Rotation paths and how fast each direction turns (degrees each step):
Each turn is a multiple of 5 degrees from 10 to 175, or 0.
Each row of a path follows its step; steps can be skipped.
path 1
step 0: [ 13   2  12  -1  10   0  -5   8  23  -2   1   7  20  -2  -8  -2 -15  -2
  -4  11   7  -1   1  -3 -18   0 -12  -6   2  12  -2   9  10  -1  -4 -10
  -1  -9  12  -3  -9  -1  -6   7]
step 1: [  2  14   3 -16  -5 -13  -5   4  29  13   3  -5   9   3  15  14   0   7
  -5  -4  -4  -2  -1  -1  -8  10   5  -2  -1   0 -12  -6  -5  -7   8   4
  -4  -6   7   7   0 -12   3  10]
step 2: [ -5   5   5   1   5  -4  -9   5  17  12  -4  -9   7  13   0  12   7  -1
   4  11  -9   6  -7   7   2  -4  12  14  -6  -1   1   5  25   5  10  -1
   6   1  -8   2  -2   5 -18  10]
step 3: [ -3   8   8  -3   6  -3  -7   6   1  12   1  12  10  -1 -10  11  -3 -11
 -20  11 -14  13   8   1   4   1   6  14   0  -6  10   5  -7   0  -5  -9
  10  -2   1   0  13   0   7  21]
step 4: [-4 11 -5  9  7  2 10 -1 21  4  9 14 -2 -8  1  2 20  0 -5  8  5 -3  4  9
 -8  0 -3 15 13  1  4 -8  0 11 -6  2 -9 -5  9  3 13 13 -4 15]
step 6: [ -5   8   1 -10   5   2   7   6  22   6  16   9  11   1  -1  14  -4   1
  -1 -17  -4   1  15   2   9   3  -6 -12   1  -8 -12  -9  17 -12  -1  -4
  -2  -3  -5  11   5  -7  -2   7]
step 7: [ -1  -5   3   2   9   2   4  -6  28  21  -9  -7   8   0 -16   8 -12  -3
   8  12  -3 -13  -6   0  10  -3  -3   3   0  -2   9  -9   8   3   7  -3
   2  -7  -7   1  -3  -4 -14  10]
step 8: [ -3  10  10  -6   5  -5  -2  -4  -4  19  -6   0   1   5  -9   7   6  -4
   1  13 -16   0  16 -10  -9  10   6   3   9   5   2 -10  -4   4   3  -5
 -10   3  -8   7   1 -16   8  24]
step 10: [  8   7   4 -11  24  16  -5  -2  10   3 -11   7   6  -8  -9   2  11   6
  -7   9   5   8   5  -5  14  13  -5   2   2  -9   1   7   0   8 -12  19
   8  -3  -8   3  11  -7   4  -2]
step 11: [-10   4   5   0   7  -2  24   4  17   3   5  -2  -1  -7  -6  -1   5   3
   4  -6   7  12  25 -12   6  13 -19   3 -11   1  -2  -5  13   2   1   1
  -5   3  -5   2   8   3  -1   7]
step 12: [ -2   2  -4   9  -2   9  -2 -11  19   9  -4   3  12  -5  -9  -8 -13   1
   2   8   5   4   6  -1   8   3  -8  -4 -13   4  -3  -9  -2   2  -3   4
  -9   6  -2 -14  -8 -21 -20  13]
Speeds:
[ 0 -1  4 -4 -2 -2  3  3 -2 -5  2  0  2  0 -1  3  4 -4 -5 -2 -3 -2  3 -3
 -2  3 -3  1 -4  0  4 -4  0 -4  1 -2  0  1  3 -1  1 -3  4  0] => 140
[ 3  3  0  0 -1 -3  6 -1  2  2 -1 -6 -1 -3 -4 -3 -4  0  1  0  3 -3  1 -3
 -3  1  1  1  2  0  4  4 -3  1 -1 -1 -6 -2  3  1  5  2  1  1] => 100
[ 0  2  1 -3  0 -3  2  2 -4 -3 -1  3 -1 -4 -2  1 -2 -1  2 -1 -3  6  4 -2
  0  0 -1 -1  3 -1 -2  6  2  0  4 -4 -2 -2 -1 -2 -7  3 -1  4] => 130
[-1  1  3 -2  0 -3  2  4  2 -4  0  2  1 -1 -1  0 -2  2  3  0  2  1 -2 -2
  0 -1 -7  1  4  2 -6  1  3 -1 -4  7  2 -3  3  2  2 -2  1 -5] => 70
[-3  2  1  2 -4 -4 -5  1  0  2 -1 -4  0 -2 -3  0  0 -8  3 -1  0 -2 -3  0
  3  2  3  5  2  0 -4 -2  1 -1 -2 -2 -2 -2 -4 -3 -2 -2  2  0] => 65
